In the rows, 128 means zero.
Each path below is one point turned by a fixed rotation once a step. After each direction that follows a path, write how fast that rotation turns it, in degrees per step (0 if it stays still).
Each turn is a multiple of 5 degrees from 10 to 175, or 0.
Each row of a path follows its step; steps can be skipped.
path 1
step 0: [121 123 135 129 123 132 141 124 135 129 130 122 125 125 130 130 129 128
 114 134 146 127 129 134 129 122 123 132 144 119 138 121 130 130 129 119
 131 124 120 115 132 133]
step 1: [145 130 120 127 135 127 117 134 132 128 124 125 125 134 136 131 125 136
 127 123 122 131 116 131 117 134 128 134 132 116 126 128 126 141 133 131
 127 132 120 139 123 114]
step 2: [133 132 133 123 134 123 142 121 132 134 137 128 126 129 118 128 120 124
 129 129 114 131 137 125 131 130 128 120 136 134 140 121 138 116 120 140
 122 127 135 126 124 124]
step 3: [125 126 124 139 128 131 119 117 130 117 121 128 137 135 140 121 124 111
 128 125 143 121 130 128 126 135 129 138 137 130 131 126 136 132 132 131
 133 134 128 128 139 135]
step 5: [130 132 120 128 116 129 138 123 133 141 123 139 132 132 131 124 129 132
 128 130 123 127 119 127 135 133 131 131 129 130 148 122 129 124 142 126
 124 111 129 126 132 122]
step 6: [132 130 124 137 149 125 125 120 124 123 131 124 126 124 123 124 125 117
 112 118 128 125 118 133 138 126 118 131 124 129 127 124 134 137 123 125
 134 130 121 136 120 132]
step 8: [128 133 118 129 131 127 123 128 130 134 125 120 128 130 124 139 126 126
 125 142 140 128 114 130 120 128 140 119 134 134 135 119 135 132 136 135
 132 130 131 138 136 116]
step 9: [134 126 138 126 134 121 125 121 133 136 120 142 126 119 125 126 126 123
 128 114 125 126 137 131 133 136 121 122 139 126 125 134 138 139 121 129
 115 128 121 119 127 123]
step 10: [124 132 122 132 117 127 135 116 125 122 127 120 117 135 144 127 115 128
 134 122 124 120 126 126 122 125 129 134 128 129 129 121 126 128 134 144
 130 121 128 131 117 140]
step 11: [128 122 131 129 135 130 136 141 142 135 136 126 131 134 115 119 134 119
 113 132 141 125 129 131 117 127 118 132 124 124 125 121 134 127 133 132
 132 122 124 127 134 121]
step 12: [144 132 130 118 123 127 129 113 128 124 126 139 129 132 142 128 129 130
 131 126 122 127 121 129 129 128 127 132 125 120 139 133 133 132 117 118
 125 129 124 140 137 116]
Speeds:
[128 129 126 128 126 130 132 128 129 127 129 127 129 128 127 126 130 129
 124 129 126 128 126 129 130 126 126 129 125 126 129 129 124 130 126 126
 130 124 123 131 129 129] -> 60
[129 131 125 128 127 126 126 126 123 127 130 128 127 129 130 125 127 128
 131 129 130 129 122 127 126 131 129 128 125 128 129 128 126 130 129 130
 128 132 126 128 129 129] -> 160
[128 126 126 126 128 127 128 130 129 126 129 123 125 131 127 129 130 128
 132 127 126 130 127 128 127 126 130 132 130 125 125 129 127 131 133 129
 127 126 129 127 126 129] -> 115
[128 128 128 133 127 127 126 127 129 133 129 125 131 129 127 126 130 126
 129 128 131 128 127 128 129 126 128 126 130 127 131 126 125 130 128 129
 134 127 132 126 128 128] -> 135
[131 126 126 126 124 131 127 126 129 128 126 129 130 128 132 129 131 130
 130 128 127 128 127 124 129 132 126 130 130 130 126 127 131 128 128 128
 133 126 126 126 129 128] -> 160
path 2
step 0: [128 133 137 134 130 132 123 128 126 120 135 135 133 128 138 137 126 131
 122 114 125 117 137 126 124 134 132 130 130 130 126 131 138 124 116 124
 132 117 118 134 123 126]
step 1: [127 131 130 141 133 132 121 139 122 130 128 128 131 123 133 122 125 113
 129 125 123 123 137 122 125 118 130 131 127 123 119 142 129 134 127 123
 123 125 137 118 134 131]
step 3: [127 136 133 121 132 129 127 128 125 129 136 134 119 119 133 124 125 131
 126 117 130 136 127 124 116 124 126 133 127 135 145 129 115 137 126 121
 128 125 125 141 133 133]
step 4: [133 125 130 126 134 131 115 133 130 134 140 128 125 115 130 122 131 132
 128 130 133 123 120 128 135 127 138 121 134 122 126 133 129 127 118 115
 126 124 112 128 135 122]
step 5: [128 131 127 123 115 123 113 138 136 132 126 125 131 132 137 132 123 114
 129 129 130 123 117 136 116 127 137 126 124 130 126 130 124 128 119 127
 132 124 133 120 133 131]
step 6: [119 127 145 134 114 126 139 122 121 131 128 124 132 125 140 134 126 122
 125 132 132 128 124 132 133 122 126 123 120 130 129 134 115 129 121 123
 127 128 131 138 129 123]
step 7: [133 121 136 122 126 144 125 130 127 137 124 128 134 124 130 124 123 136
 128 130 137 118 136 130 124 123 130 132 128 125 138 123 133 142 125 120
 129 130 137 141 129 122]
step 8: [132 130 122 132 115 127 120 126 120 129 134 118 126 123 129 123 116 144
 132 124 128 132 132 134 131 127 137 125 126 120 132 128 129 140 122 132
 124 128 126 116 135 131]
step 9: [136 127 126 140 120 124 124 136 127 130 137 131 124 127 130 126 124 127
 119 136 131 124 120 129 130 124 142 122 132 134 129 120 113 130 137 141
 136 129 134 133 127 131]
step 10: [127 121 147 121 129 140 132 117 136 124 139 133 121 139 128 127 119 123
 122 130 129 125 123 131 134 127 132 125 122 130 135 128 125 129 127 133
 131 134 126 124 136 132]
step 11: [129 133 128 129 121 141 122 125 133 133 132 129 131 128 126 135 116 125
 121 121 118 136 128 136 136 119 134 134 127 123 124 124 141 128 129 119
 139 135 126 135 125 122]
Speeds:
[128 126 128 126 129 130 127 128 130 129 127 129 127 135 129 127 129 129
 129 130 129 127 131 130 124 131 131 127 129 131 131 127 131 126 125 131
 126 125 128 129 127 129] -> 145
[126 129 126 126 130 129 125 129 131 126 133 129 124 130 127 127 130 128
 126 130 126 131 123 129 128 127 128 127 129 128 130 125 126 125 129 127
 129 130 124 128 131 129] -> 60
path 3
step 0: [136 124 128 130 129 111 126 123 130 131 119 134 139 124 130 123 132 120
 131 135 132 127 129 128 137 144 136 139 131 134 126 130 132 134 124 123
 125 121 135 126 134 127]
step 1: [130 118 130 131 123 137 121 121 128 119 138 139 133 123 136 133 126 130
 117 131 130 110 130 125 129 134 131 130 128 124 125 132 127 128 134 121
 134 123 141 125 131 125]
step 2: [123 123 134 130 124 135 130 125 129 128 127 133 142 125 121 130 133 117
 141 129 132 119 129 124 126 121 137 120 126 120 137 140 129 131 129 136
 128 119 125 119 129 129]
step 3: [129 131 116 124 121 137 125 135 131 127 133 134 125 128 130 135 119 129
 131 122 127 126 116 121 133 125 135 126 130 129 140 141 125 128 123 137
 140 136 120 131 134 123]
step 5: [133 127 123 124 130 131 126 131 128 124 114 132 132 127 134 121 129 125
 126 137 128 136 130 146 136 138 127 128 134 131 129 122 116 119 120 133
 134 137 125 135 129 123]
step 6: [126 127 131 124 133 108 129 115 140 131 129 130 130 127 132 132 131 131
 120 128 126 124 136 136 132 136 128 119 129 128 131 122 119 129 128 128
 134 132 145 123 123 132]
step 7: [132 127 137 127 128 134 120 124 126 128 121 127 149 137 123 133 128 133
 120 128 126 120 139 126 124 128 119 127 124 131 133 128 120 129 127 134
 126 123 139 130 137 120]
step 8: [129 130 125 138 139 123 129 134 130 127 129 138 134 126 119 136 133 125
 122 122 121 117 115 121 130 127 127 120 119 124 138 133 122 137 124 131
 118 124 129 131 128 132]
step 9: [138 129 128 133 113 134 129 139 131 126 125 126 130 138 126 128 123 128
 135 123 119 130 125 125 133 130 123 120 121 124 128 143 131 142 132 119
 129 131 127 134 123 120]
step 11: [132 131 124 127 127 130 120 135 138 121 124 132 128 129 140 131 129 127
 126 137 133 130 132 133 131 141 131 122 133 124 118 120 138 135 136 135
 145 126 128 125 123 133]
step 12: [121 126 128 116 133 132 122 125 130 133 122 132 139 121 130 130 120 123
 126 133 127 129 133 128 117 123 132 124 128 123 128 123 124 123 138 135
 130 134 139 114 114 125]
Speeds:
[130 129 130 132 124 128 128 130 128 128 129 126 126 125 128 126 126 131
 127 128 127 131 125 129 127 127 131 122 127 131 130 128 128 129 128 129
 128 126 123 129 128 126] -> 60
[129 128 126 127 127 131 128 129 128 126 128 127 127 124 129 129 125 123
 133 127 128 127 126 128 126 129 127 126 126 126 126 129 131 125 129 128
 133 125 128 127 130 131] -> 45
